In the data rows, 128 means zero.
Some points, one per row:
[135 182  83  95  80 167  95  85  95 175  73 170 164 139  95]
[115 159  85  92  47 185  64  80  98 150  86 181 152 134  55]
[132  96 166 157 166 119 157 148 145  88 147 115  95  62 153]
[ 89 115 149 129 162  97 139 146 149  96 158 111  98 111 136]
[ 99 127 141 127 164  98 156 146 159 132 139 111 109 123 142]
[108  98 149 134 157  98 145 156 155 114 140 100 109 136 140]
[114 122 130 122 141 114 155 137 143 137 140 117 134 109 159]
[180  77 185 181 148 101 147 181 132 116 165  82 111 186 148]
[148 147  91  97  77 172  83  91  74 154 100 171 155 132  88]
[107  89 166 161 178  92 160 160 154  94 168  85 100 102 153]
[ 98  66 184 170 212  85 169 171 161  75 188  90  76  84 139]
[138 164  88 100  80 158 105  97 112 170  98 163 164 130 104]
[115 119 140 121 134 111 152 136 161 120 143 115 113 126 141]
[ 92 118 138 127 154 118 133 139 150 112 145 124 117 110 147]
[121 107 160 163 177 103 163 152 151 104 163 103 111  75 163]
[116  83 170 157 170  88 170 161 172 109 177  93  99 101 149]
[ 57  57 193 179 193  71 152 163 167  52 195  88  50 106 113]
[147 184  87  76  77 157 104  90  85 170  89 162 170 135 107]
[140 174  95  84  99 157 115  95  94 173 100 148 172 151 133]
[ 83 108 147 145 136 102 146 138 174 121 147 113 100  86 145]
[133 176  89 113  77 132 102 110  97 170  89 159 171 159 108]
[148 160  96 104  95 142  92 103  88 152  87 149 165 174 110]
[139 130 147 143 160 122 153 144 150 119 148 114 113 100 156]
[101 120 147 138 145 107 153 143 163 112 160 114 104  93 145]
[158 157 100 125  85 125 104 101  89 146  96 157 171 163 101]
[136 169  89  88 118 154 114  96  79 177  86 164 160 120 106]
[100 110 161 150 165  99 161 163 166 101 160  92 102  89 155]
[130 161  82 101 124 146 122  91  78 171  87 162 170 138 131]
[138 162  84 105  75 147 106  99  91 182  81 168 166 142 112]
[133 178  82 103  49 159  91  98  89 172  91 174 163 134  91]
[142 149  81  88  91 155 112  99  88 150  97 156 164 118 107]
[124 102  87  94  47 204  21  71  62 125  81 188 142 178   0]
[102 131 141 129 152 116 163 131 138 107 146 117 112  84 150]
[164 159  87  96 101 143  92 105  85 174 101 152 173 158 124]
[103 120 123 118 101 121 131 132 144 141 124 126 135 122 149]
[125 132  80 105  64 179  74  82  67 151  97 172 157 130  66]
[133 146  89 104  55 191  53  82  72 150  87 175 154 158  53]
[159 114 139 124 124 164 133 123 126  87 117 113  95 172 111]
[ 87  96 143 124 147 101 134 138 169 112 154 114 102 112 139]
[174  73 162 150 124 156 136 142 123  80 145 102  88 172 133]
[139 170  88  99  96 162  82  96 100 166  89 170 167 128  97]
[139  73 144 150 143 105 151 146 133 110 134 117 124 118 146]
[124  93 162 151 153  98 158 163 138 118 160  94 113 117 156]
[113 135 145 145 159 118 155 138 160  99 146 113 105  85 145]
[146 157  86 102  87 138 116  96  90 162  89 159 178 149 128]
[138 126 140 129 111 106 151 144 150 132 132 108 134 134 153]
[ 89 104 150 153 190 100 148 139 173 116 156 108  97  86 148]
[128 133 135 126 142 116 153 135 148 118 133 117 122 104 155]
[136 159  88  96 116 141 103 106 107 160  95 159 164 159 112]
[142 152  85  89  82 165  95  93 105 144  91 168 164 150 104]
[134 157  87  96  72 177  79  92  88 185  91 170 141 141  77]
[131 152  91  80 115 181  83  88  87 152  90 164 153 144  91]
[102 109 152 152 164  92 160 149 163 108 159 108 109 107 145]
[139 159  83  88  94 164  78 101  80 160  74 168 167 149  96]
[139  85 183 203 181  94 189 185 142  80 180  77 102 120 153]
[144 148  90  90  89 146 107 104  97 187  79 149 172 151 147]
[ 90  86 170 163 148  92 150 159 158  76 173  96  78 114 127]
[166  89 157 149 145 154 141 138 141  69 144  99  89 171 126]
[146  71 191 193 189  91 165 191 158  86 175  72  94 155 133]
[110 110 135 131 184 120 142 134 150 106 148 122 103  93 145]
[107 139 145 135 134 110 149 145 143 120 156 107 110 114 150]
[101 152 131 113 142 115 142 138 153 139 133 127 131 127 146]
[162 183  88  99 115 138 134  96 117 180  93 148 176 141 154]
[158 182  87  82 112 142  90  96  95 186  89 159 172 164 132]
[121 150  79  90  64 158  80  85  71 152  92 185 160 141  57]
[143 129  89  99  92 183  92  80  95 151  94 172 148 142  75]
[113 126 141 138 149 109 153 141 145 130 143 107 118  94 166]
[129  73 173 162 185  98 169 170 156  91 166  83 106 101 157]
[152 162  87  97  92 147 111  98  91 160  89 163 175 149 130]
[145 138 141 133 151 111 146 146 156 122 136 100 126 137 156]
[104 127 142 124 143 104 141 146 153 133 145 110 114 141 139]
[132 162  88  87  57 161 107  99  89 175  87 172 154 138  92]
[143 181  92 107  76 178  92  91  83 152  80 171 152 132  81]
[135 186  83  88  71 158 103 101 102 172  89 160 165 142 110]
[128 147 132  98 122 124 150 138 167 136 126 112 124 112 159]
[116 145  93  89  86 220   0  65  63 117  68 188 130 156   0]
[113 183  88  75  73 170  84  94 108 159  77 173 148 147  82]
[111 100 149 151 155 110 140 142 165 117 155 113 106  73 153]
[103 166 133 114 128 116 145 133 142 130 142 121 132 104 148]
[139 157  88 101  92 156  92  92 101 149  85 159 171 160 102]
[136 196  90  91  82 135 106  99  82 166  92 160 175 150 126]
[141 166  84  96 113 150 101  87  87 162  81 168 172 149 105]
[167 102 170 161 158 124 167 166 138  84 160  93 100 167 155]
[124 118 139 123 133 109 162 142 158 114 158 112 118  95 159]
[164 134 154 141 147 142 150 138 126 103 131 103 104 178 137]
[157 172  88  87  87 148 120  96  96 169  92 159 176 144 133]
[ 60  68 174 171 177 101 159 157 172  74 194 105  48  65 115]
[ 83  59 173 164 184  84 143 166 182  93 179 101  72  90 127]
[141 161  87  99 109 154 102  92  98 155  94 167 169 130 109]
[122  82 102 105  17 253  13  59  72  77 103 186 103 164   0]
[ 69  72 166 164 171 104 136 144 170  80 173 110  59  97 113]
[ 88 153 143 142 150 112 134 140 154 115 138 124 107  95 139]
[163  72 123 124  71 222  34  85  72  92 128 171  96 166   0]
[138 181  89 106  95 149  70  94 101 177  84 155 173 162 113]
[143  79 170 182 156 109 166 176 157 100 165  89 111 106 166]
[ 92 112 141 130 170 110 122 134 152 101 140 115 103  95 150]
[140 167  91  82  87 154 106  92 102 153  96 157 166 124 120]
[101 117 139 132 127  99 110 139 136 119 135 120 120 145 126]
[113 117 151 144 148  96 137 154 163 118 149  94 107 132 145]
[ 91 119 166 138 182  94 153 160 170  94 163  99  97  76 152]
[161 117 156 147 132 102 147 165 149 114 146  95 128 141 163]
[148 171  93 104 114 140 116 104  99 173  94 153 172 125 141]
[152 166  85 105  69 166  71  90  81 155  96 171 164 146  95]
[142  59 179 187 159  97 178 181 165 101 176  75 106 138 145]
[131 130 143 138 159 106 158 151 153 129 153 112 130 101 162]
[140  57 190 202 174  82 173 194 166  61 179  72  93 130 146]
[111 113 135 129 170 110 142 140 159 118 137 119 118 111 149]
[109 146 128 112 151 120 146 129 139 125 121 126 130 105 160]
[123 124 145 143 144 110 168 151 161 130 155 107 125  90 167]
[136 153  88  85  81 164 106  95 102 160  87 161 162 130 111]
[ 91  88 167 157 145  85 155 173 171  90 169  92  93  97 147]
[130 121 143 141 164 125 134 129 156 104 143 120 105  99 140]
[167 128 100 102  70 171  78  93  87 139  92 166 151 201  80]
[108 101 142 127 139 120 148 126 137 123 136 114  89 117 122]
[216  90 176 204 126 119 144 178 116 107 146  95 113 199 144]
[ 82  97 154 145 128  98 156 150 174 109 163 109  98  90 146]
[135  87 153 158 137 100 159 148 149 116 141  97 116 135 144]
[135  73 187 184 189  93 168 183 156  76 178  76  93 111 148]
[208 111 155 160 154 130 152 144 119 114 126  99 121 225 132]
[165 115 143 140 131 111 154 150 134 123 139 108 138 166 148]
[134  96 168 166 153  95 147 168 149 106 165  96 109  95 164]
[133 148  92 111  95 180  82  87  86 140  90 168 156 109  79]
[ 99 136 134 128 146 114 139 131 162 119 165 117 118  86 160]
[ 96 134 147 131 164 103 156 146 154 109 141 110 107  94 144]
[143 188  82  74 110 159 101  88  94 160  80 168 171 143 107]
[170 111 158 146 165 137 143 143 121  97 132 102 101 153 152]
[132 157  85 106  61 174  77  85  78 162  90 171 154 120  75]
[129 174  85 104  97 158  81  88  83 166  79 171 166 134  95]
[123 119 140 139 140 100 138 136 146 146 145 105 122 167 132]
[157 158  94 117 107 165 112  98  89 164  95 163 165 139 113]
[149 164  95 119 126 153  84 103  92 166  86 165 165 133 127]
[ 99 114 157 161 145 102 163 154 174  94 158 101 102 104 154]
[117  67 170 158 159  95 162 170 172  88 171  87 102  90 158]
[153 169  86  85  83 152  98  86 101 168  73 166 170 159 110]
[143  60 187 205 175  94 176 176 159  81 191  70 100 126 151]
[109 112 139 117 174 113 147 135 167 113 157 112 110  78 158]
[155 148  89 101  95 147 127 105  82 174  92 151 175 140 137]
[148 130 110 115 106 207  61  82  67  94 118 176 107 136  18]
[137 152  90 119  80 192  68  87  62 141  84 183 145 116  48]
[171 107 145 148 113 114 154 153 123 121 126 110 136 158 157]
[104 121 138 117 112 100 154 145 164 134 139 115 116 112 152]
[128 192  82  94  92 146  86  88  99 170  83 168 164 134  98]
[120 142 142 133 174 102 160 142 162 131 150 103 122 107 157]
[118 122 137 131 139 114 149 133 144 123 141 122 125 109 154]
[144 110 153 149 137 136 142 141 154  94 154 107  94 135 131]
[152 164  88 102  73 144 123 107  99 180  92 158 176 151 121]
[ 59  62 174 186 189  90 162 155 180  74 185  95  71  84 133]
[136 124 130 110 131 108 173 136 147 145 130 109 135 128 166]
[ 77  98 153 133 156  98 120 152 146 110 160 102 101 136 130]
[ 90 118 135 135 153 117 146 139 161 127 139 119 120  99 144]
[157 130 154 166 142 114 163 155 142 112 143  95 127 130 169]
[160 146 101  98 101 144 112 119 113 160  91 140 170 156 130]
[ 92  89 152 153 151 103 154 144 158 102 161 105  99  98 146]
[ 88 112 141 130 130 104 147 139 153 104 156 116 109 126 133]
[128 176  87  72  97 158 105  88 104 166  81 163 160 140 116]
[ 97  99 165 157 161  95 156 149 158 104 179  99  98  91 140]
Here are 12 more points, each followed by its number:
[106 110 154 144 137  96 140 152 161 106 151  98 113 112 147] 0
[ 85  77 174 170 193  90 156 168 179  86 176  85  82 106 139] 1
[138 118  96 111  64 196  61  84  81 132 110 177 137 119  53] 2
[171 104 172 174 181 106 170 182 132  99 158  87 114 155 156] 3
[131 156 104 101 115 125 139 106 136 160  99 136 156 130 159] 4
[128 166  92  78  96 181  68  91  92 144  96 171 147 105  79] 5
[134 144  87  97  96 161  90  91 105 167  89 169 164 140  98] 6
[126 102 173 162 172  87 149 174 135 101 177  82 101 141 138] 7
[131 183  88  80  79 150 125  98 101 190  90 158 163 137 112] 8
[ 90 114 149 137 132 102 160 148 136 107 164 107 104 122 143] 9
[167  71 184 188 174  99 168 182 141  99 176  83 107 161 155] 10
[101 105 159 156 172 100 158 159 164 109 177  98  99  93 146] 11
Which two of these numbered points are nearest to each point below, ignoring the 2 directions in which the first points spread most? Their numbers follow each, nearest first.
[172  82 163 162 134  98 143 177 123 111 148  98 125 169 145] > 10 3
[139 114 137 116 110 151 133 105 149  98 122 125 104 138 122] > 4 8
[127  86 170 165 165  88 153 170 143 100 167  87 107 135 146] > 7 0
[138 113 134 102 125 147 132 115 130  98 112 115 106 131 133] > 4 0
[ 91 120 149 141 123 101 150 142 140  99 163 111  99 114 141] > 9 0
[103 176  96  76 107 167  95 105 100 143  85 166 136 108 114] > 5 11
[137 177  86  68  68 167 119  92  94 174  88 162 154 148 110] > 8 9
[134 116 128 106 138 131 147 115 153 116 128 118 116 140 144] > 4 6
[173 121 140 134 143 135 131 133 122  95 132 109 114 180 138] > 3 10
[127  53 197 199 202  82 166 193 147  68 192  67  80 131 136] > 7 3
[125  98 157 160 116 121 144 141 160 107 149 114 107  64 154] > 2 0
[160 178  86  85  86 151  76  92  72 167  81 157 168 169 113] > 7 4
[134 151  92  87  63 177  94  81  97 166  99 166 145 151  83] > 8 4
[120 108 170 163 155  89 148 182 148  91 169  80 103 140 144] > 7 0
[168 111 138 130 121 102 129 140 122 143 129 108 143 183 141] > 10 7
[150 181  87 101  82 161  90  99  74 165  87 166 167 168  84] > 7 8
[ 98  93 156 149 140 102 158 150 162 109 174 107  97  75 155] > 2 11
[174  96 161 158 127 103 145 163 129 123 141 106 128 151 155] > 10 3
[ 83 134 155 136 144  97 164 154 147  94 147 102  95 112 142] > 9 8
[163  91 171 180 199 108 177 166 129  92 162  85 108 137 167] > 3 10
[150  65 171 194 134 106 186 175 155 108 163  74 102 134 156] > 10 3
[132 157  87  95  86 174  83  87  87 159 101 176 158 133  75] > 11 6
[133 174  89 105  84 172  87  93 102 158 105 173 149 137  82] > 11 8
[129 126 139 132 130 126 159 125 158 111 128 118 107 115 147] > 4 8
[115  95 155 151 158 102 164 155 159 107 160 105 114  79 161] > 2 11
[109 115 164 166 184  98 167 166 164  97 170  94 103  91 148] > 11 1
[ 80 101 156 137 190  91 129 154 163 106 159 107  89 129 128] > 1 11
[ 81  96 149 143 135  96 152 135 144 100 152 111 102 117 135] > 9 0
[ 78 103 149 155 187  98 142 149 164  96 157 107  92 110 132] > 1 11
[107  94 159 139 149  93 140 159 166  88 166  96 106 101 148] > 0 11
[132 157  81  91 103 147 104  88 111 172 103 166 173 143 116] > 6 1
[104 129 140 118 139 107 163 141 157 135 151 108 110 119 149] > 8 9
[166 158  90 104 100 152  73  95  77 161  93 156 159 178 109] > 7 10
[135 130 147 140 132 104 132 157 153 121 146  99 131 107 164] > 0 4
[ 90 138 131 117 126 115 155 131 143 129 144 120 122 114 146] > 9 8
[174 121 152 146 182 125 143 151 137 111 143  91 116 181 145] > 3 10
[114 150 130 132 138 116 167 133 153 137 138 121 120 121 151] > 8 4
[105  88 162 161 137  99 166 165 174 105 171  99 105  75 160] > 2 0
[130 149  90  76  58 177  94  93  92 159  93 169 146 143  93] > 8 4
[144 140  87 115  96 149  94  97  85 182  85 165 169 135 100] > 6 11
[ 62  78 178 167 159  80 158 169 172  78 176  94  67 106 126] > 9 1
[189  70 164 169 152 108 154 168 130 118 137  83 121 225 133] > 10 3
[139 150 146 141 176 114 154 136 146 102 138 123 119  69 174] > 5 2
[ 89 131 141 119 153 102 129 137 144 130 142 115 112 124 142] > 1 11
[168 171  96  99 104 140  88 109 104 172  81 142 165 175 124] > 7 3
[ 59  81 171 161 169 101 133 156 174  71 178 105  54  62 123] > 5 11
[143 170  89 106  73 150 120  90  67 159  87 163 171 137 122] > 9 4
[144  89 167 152 143  78 144 161 146  97 164  90 103 171 122] > 7 10
[ 83 111 141 136 159 107 131 140 161 104 131 117  98  97 140] > 1 11
[159 119 150 157 176 103 166 156 151 103 159  97 124 145 161] > 3 10
[181  65 192 214 161  97 164 188 148 101 171  80 104 190 138] > 10 3
[132 143  95  97  66 183  89  83  86 131  90 167 136 133  58] > 8 11
[140 169  84 123  77 179  70  81  73 153  88 178 157 131  58] > 11 2
[144 145 127 117 128 132 135 126 140 142 117 123 126 141 145] > 4 8
[102 111 129 125 127 112 143 137 129 143 139 119 126 134 142] > 9 8
[144 167  91  90  89 170  83  89  90 166  94 157 149 132  98] > 11 6
[128 105 159 147 144  87 169 156 158 119 152  97 109 129 144] > 8 4
[124 138 133 124 149 120 150 134 146 121 150 123 117 106 151] > 11 4
[ 94  95 147 145 147 113 159 147 162 111 151 111 104  67 153] > 2 11
[139 135 140 134 151  96 152 140 145 141 134 105 133 149 143] > 7 4
[162 112 151 138 127 153 133 134 126  79 137 100  95 181 124] > 3 10
[181  49 204 216 159  86 162 203 118  82 188  80  96 174 134] > 10 3
[175 143 139 147 134 136 142 133 129 106 114 112 129 170 152] > 3 10
[124  76 167 158 186  90 160 174 149  92 169  85 100 133 144] > 7 6
[120 105 155 162 163 113 176 148 161  95 160 113 102  63 160] > 2 5
[ 81  94 183 173 186  85 158 176 174  81 173  81  70 113 127] > 1 11
[134 153 111  99 121 127 131 119 138 160 106 127 151 134 164] > 4 6
[101 113 167 160 132  86 155 159 166  98 165  94  98 105 144] > 0 9
[109 156  82  76  98 180  68  88  98 145  94 176 142 152  65] > 1 11
[129 140 128 129 133 116 156 128 155 125 154 125 134  91 168] > 2 11
[ 96 112 137 134 121 105 156 139 147 131 136 115 121 119 146] > 9 0
[141 163  83  87 105 160  93  92 110 176  84 167 169 139 118] > 6 4
[172  54 195 212 171  85 168 197 140  91 174  65  96 197 129] > 10 3
[ 84 106 155 147 158  92 150 161 140 112 167 106 108 118 138] > 9 1
[149  74 172 178 140  85 146 183 137 118 166  81 107 159 145] > 10 7
[146 139 130 111 129 115 161 139 138 137 103 115 142 118 166] > 4 6
[ 68  73 169 162 180  86 148 158 177  74 178  94  68 105 121] > 1 11
[116 132 143 124 158 123 137 139 161 122 144 115 112  92 152] > 5 11
[111 150 133 120 143 113 160 132 150 124 132 119 111 117 146] > 8 4
[183 100 164 178 132 114 162 176 120 121 150  90 121 166 157] > 10 3
[135 116  91 112  66 210  40  62  54 125 108 185 137 157   9] > 11 6
[184 146 136 146 120 138 134 135  97 127 118 120 134 166 147] > 3 10
[ 88 102 153 136 187 100 144 148 149 108 166 101  95 123 133] > 1 11
[156 144  96 120 118 141 114 107  86 172  97 163 174 134 125] > 6 4
[154 155  87 103  79 160  76  86  75 170  85 169 160 182  73] > 7 6
[185 110 154 142 138 153 137 135 107  82 127  99  88 233 101] > 3 10
[117 116 168 153 133  92 162 169 155 115 160  84 100 140 134] > 8 7
[210 110 146 162 141 117 141 156 112 148 126 107 138 204 147] > 10 3
[141 185  89 109 104 131 109 109  86 171  87 157 180 152 130] > 7 0
[104 132 126 117 118 108 124 130 151 136 122 120 130 121 151] > 0 4
[106  77 179 152 171  88 179 177 169  84 186  81  88  96 147] > 8 11
[104 110 151 149 173 109 161 145 150 113 158 108 106  94 150] > 11 1
[140 104 161 147 160  99 166 169 140 106 160  94 114 122 160] > 7 4
[139 183  94  98 110 155  90 101  99 172  94 166 170 119 123] > 11 6
[127 187  90  83  94 146 111 104 116 178  90 162 165 118 126] > 11 0
[115 109 166 168 152 100 174 157 163  93 159  93 104  73 162] > 2 11
[126 118 149 155 143 113 153 143 152 126 136 122 114  84 157] > 2 11
[140 117  84 136  99 185  73  77  83 133  82 170 157 149  52] > 6 1
[119  96 142 139 142 105 166 144 158 116 144 110 123  82 165] > 2 6
[100 143 138 109 156 111 134 141 137 114 140 113 117  98 155] > 5 11
[175 111 163 160 155 127 160 155 123  93 139  94 105 185 148] > 3 10
[114 113 155 164 141 100 167 157 145 102 164 102 111  82 162] > 2 11
[151 100 164 157 164  87 135 171 127 114 161  96 119 149 143] > 7 10
[130 163 123 124 159 119 155 129 137 149 133 126 140 111 159] > 11 1
[ 62  63 181 167 168  86 137 152 156  48 188 100  41 106 102] > 9 1
[181  88 177 186 152 100 170 182 128 109 148  84 116 184 148] > 10 3
[147 119 128 111 140 130 133 117 139 121 116 121 119 166 131] > 4 6
[145  93 148 130 141 130 155 138 160  99 150 102  98 150 138] > 4 8
[133  84 181 191 169  97 154 177 151  92 175  79  96 116 154] > 7 0
[160 183  91 112 105 128 120 109  95 187  84 151 179 147 134] > 7 6
[ 99  83 173 151 131  84 138 163 171  90 173  83  90 131 138] > 0 9
[129 161  90  72 116 164 109  88  99 160  84 161 156 114 107] > 5 11
[136  95 169 180 166 124 158 166 147  81 160 110  89  47 169] > 2 5
[123 168  91  93 101 179  83  90  92 165  97 167 152 128  75] > 11 1
[161  70 183 196 167  91 164 190 143  96 159  78 110 163 142] > 10 3
[169 155 123 117 133 128 147 131 121 145 108 118 138 175 144] > 3 10
[141 125 144 154 153 131 168 136 149 131 143 118 122  87 169] > 2 6
[138 154  97 107  81 182  61  85  77 131 110 168 138 127  49] > 11 5
[117  92 173 160 139  90 156 173 168  93 162  87  95 118 145] > 0 8
[ 63  83 174 170 184 101 146 157 168  68 189 109  48  71 120] > 5 11
[ 70  68 174 151 169  80 146 163 156  74 180  91  82 105 132] > 9 1
[190  87 169 183 139 116 153 175 123 108 136  83 117 185 153] > 10 3
[137 103 136 121 133 115 158 139 134 116 137 104 123 144 152] > 4 8
[ 99 113 154 154 138  98 155 156 167 115 139 103 107  98 152] > 0 4
[ 85  90 171 144 181  83 147 166 143  94 162  97  89 129 127] > 1 9
[161 124 155 143 137 138 149 159 136 104 149 104 107 135 166] > 3 4
[150 151  85  96 104 158 106  90 103 178  87 166 173 142 107] > 6 4
[ 68  62 195 179 191  67 161 187 169  52 205  78  60 125 118] > 9 1
[151  94 163 171 172 105 165 172 155  94 143  87 114 130 158] > 3 10
[144 147 121 109 146 128 141 119 140 138 109 119 128 159 142] > 4 6
[174  97 170 180 169 106 154 178 136  93 154  87 118 163 152] > 3 10
[141 108 147 137 146 123 160 144 138 105 135 104 107 148 141] > 4 8
[135 162  89  95 107 182  88  78  84 137 100 170 154 134  83] > 11 1
[107  73 170 161 172  89 160 159 171  99 159  92  96 108 142] > 6 4
[138  93  98 122  72 208  24  80  67 112 108 186 124 130  19] > 2 11
[152 158  94 103  74 160 101  92  73 164  96 163 165 125 108] > 2 11
[156 124 138 135 142 143 143 124 137 124 124 114 111 144 134] > 4 6
[139 153  85  85 103 162 100  88 108 163  84 170 167 128 106] > 6 4
[ 75  95 165 150 146  92 157 155 178  86 172  97  81 109 131] > 9 0
[116 110 142 150 138 123 166 140 158 115 145 115 114  92 155] > 2 4
[146 173  85 106  89 158  74  90  75 174  89 175 167 169  84] > 7 1
[141 137 120 112 147 121 128 131 116 142 108 118 142 165 141] > 7 4
[142 160  95  94 107 170  96  97  85 149  93 165 155 125  90] > 11 6
[138 157  89 112 106 166  94  89  79 166 102 169 163 129  93] > 11 6
[ 77  40 200 178 177  67 162 189 163  60 186  75  63 121 121] > 9 0
[131 151  93 101 110 156 101 102 103 168  94 164 163 145 110] > 6 1
[ 96 102 154 133 170  99 143 153 158 101 156 102 108 107 143] > 1 11
[215  57 198 250 110 116 142 195  98  90 175  99  96 163 135] > 10 3
[119 156 122 127 138 133 142 123 137 142 129 126 139 113 155] > 11 4
[127 144  90  89 109 171  97  97 104 159  92 162 151 131 104] > 6 1
[160 115 147 171 167 111 160 152 125 112 138 106 135 132 162] > 3 10
[124 179  83  88  99 140 109  87  83 175  94 161 168 145 120] > 9 1
[113  75 173 166 158  87 144 173 158  82 165  85  94 123 141] > 0 4
[161 111 136 117 147 159 137 121 134  97 119 119 102 162 117] > 4 3
[140 175  87 123  79 134  89 106  91 166  90 166 178 148 120] > 0 7
[147 161  94 108  99 188  84  85  88 148  96 169 142 128  84] > 11 2
[170 125 157 152 131 126 160 158 141  92 143 102 113 168 156] > 3 10
[132 162  82 102  70 145  96  97  94 173  90 159 169 133 114] > 0 6
[110 101 157 151 148 108 159 163 160 118 165 102 102  78 152] > 2 11
[139 164  93  94  81 165  77  90  94 169 104 160 147 173  83] > 8 0
[ 97  99 153 143 176 108 157 153 155  94 149 110 102  78 150] > 5 11
[139 147  88 113 107 158 100  96  97 168  91 167 171 120 110] > 6 11
[ 85  94 155 146 129 101 145 153 164 105 150 106 101  92 152] > 0 2
[178  68 188 194 184  91 147 196 137  95 172  79 105 188 137] > 10 3
[103 131 131 119  99 113 124 131 159 148 143 122 123 118 146] > 0 8
[101 116 144 146 177 105 156 142 152 112 162 113 108  93 153] > 11 1
[167 158 130 130 119 135 149 123 122 140 120 124 138 148 148] > 3 7
[ 84 109 156 151 177  98 143 148 164  87 162 103  91  80 146] > 5 11
[117 145 134 125 143 120 148 130 150 122 139 122 124 103 152] > 11 4
[167  90 172 186 160 101 166 175 134 101 158  88 116 160 149] > 10 3
[177 123 146 146 120 113 160 154 113 132 135 106 137 165 159] > 10 3
[144 122  99 102 122 167 107  90  89 153 105 167 149 132  83] > 6 11
[156 106 162 151 157 111 165 166 155  98 134 100 111 150 151] > 3 10
[128  87 167 170 176 106 176 164 156  99 155 101 108  72 170] > 2 6
[120 107 145 151 126  98 146 159 153 121 153 105 121 107 154] > 0 2
[127 177  87  90  49 166  87 100 102 154  71 167 159 119 111] > 0 2
[164 113 148 161 107 113 175 152 138 120 146 110 126 144 157] > 10 3
[138 127  92 114  89 170  77  86  89 141 103 171 154 144  59] > 6 11
[164 160  98  95  80 173  84 103  80 166  83 162 145 194  85] > 7 3
[ 54  63 169 173 176 104 158 150 176  74 187 115  56  51 126] > 5 2
[132 160  82  98  93 155  98  84  87 173  91 167 175 143 113] > 6 4
[150 149  95  91  67 175  86  87  86 147  87 169 151 147  95] > 4 0
[ 67  63 176 159 178 103 153 161 160  56 172 102  56  82 123] > 5 1
[152 122 159 140 154 151 141 133 140  76 149 107  88 142 134] > 4 3
[159  93 167 190 163 108 161 177 143  88 156  86 115 139 163] > 3 10
[135 172  94  92  64 170  99  96  90 163  99 168 158 112  95] > 2 11
[ 56  78 172 156 184  96 157 156 163  71 192 118  46  66 116] > 5 11
[ 99  85 153 162 164 119 134 134 148  82 151 122  79  67 138] > 5 2
[ 83 107 161 146 141  99 144 155 179 110 168 101  92 107 141] > 0 11
[107 145 126 121 148 116 138 132 144 125 126 124 129 126 146] > 1 4
[131  96 174 175 171 103 167 168 155  95 160  89 106  83 166] > 2 11
[160  78 187 201 168  90 174 191 143  72 162  74 102 157 141] > 3 10
[114 130 132 139 142 110 120 114 137 117 132 125  92 143 104] > 1 4
[125 141 148 146 161 105 155 153 155 125 149 103 118  89 167] > 11 2
[129 159  85  91 107 144 106  91 112 166  89 164 165 130 116] > 6 1
[136 157  91  86  77 165 103  93  92 164 100 164 160 132 102] > 8 11
[ 66  89 157 151 162  90 136 150 161  88 160 103  91 116 130] > 1 0
[108 120 147 138 126 106 132 142 157 118 155 115 115  99 156] > 0 2
[ 78  88 147 136 172 104 148 149 155 111 154 116 110 110 134] > 1 6
[ 65 117 155 166 142  95 141 149 166  94 166 113  88 113 131] > 9 1
[148 171  92  99  78 156  93  85 119 183  84 159 159 163 120] > 4 6
[112 108 147 141 143 108 152 146 164 112 156 109 112  91 159] > 2 11
[135 149  84 100  93 157 108  87 103 156 100 166 169 130 103] > 6 4
[ 91 124 148 134 164 114 134 134 145  78 158 121  73 105 116] > 5 11
[ 76 101 172 164 158 105 152 156 167  67 160 109  61  80 125] > 5 11
[179  78 153 147 162 118 141 156 131 117 127  90 119 202 148] > 10 3
[117  79 185 171 167  83 164 185 173  84 192  79  87 109 149] > 0 8
[ 95 136 142 139 142 109 144 142 162 130 152 110 114  97 153] > 11 0
[ 90  92 145 140 139 108 132 137 148  98 160 125  89 122 120] > 9 1
[ 94  72 189 154 177  70 157 187 165  65 197  81  74 122 116] > 9 0
[141 181  84  85  88 147 107 103  94 176  81 165 167 146 113] > 8 4
[108 131 131 129 112 110 133 137 146 122 141 120 120  98 155] > 0 2
[123 176  85  63 104 170  80  95  81 176 106 165 151 123  88] > 5 11
[145 167  88 100  86 156 135 103  88 167  84 162 171 136 122] > 8 4
[127 149  92  98  96 169  79  92  89 145 101 169 144 118  73] > 11 5
[127 136 100 106  69 199  40  72  84 139  90 179 143 131  34] > 11 2
[180 151 121 104 136 133 126 123 129 146 107 125 147 181 145] > 3 10
[ 72 107 152 141 133  99 146 156 171  93 165 115  92  99 137] > 9 0
[158 175  85 117  99 152  97  91  83 178  74 159 171 169 104] > 7 4
[171  82 181 197 136  96 150 184 140  87 146  84 110 183 138] > 10 3
[147 166  92  92  79 167  97  98 103 163 100 164 162 126 117] > 2 11
[139 135  92  95  91 150  96  96  82 159  93 164 162 153  91] > 6 4
[ 90 114 159 152 160 102 167 156 161  96 161 104  93  71 153] > 5 11
[124 135 125 110 119 119 148 131 157 146 125 119 140 134 161] > 4 0
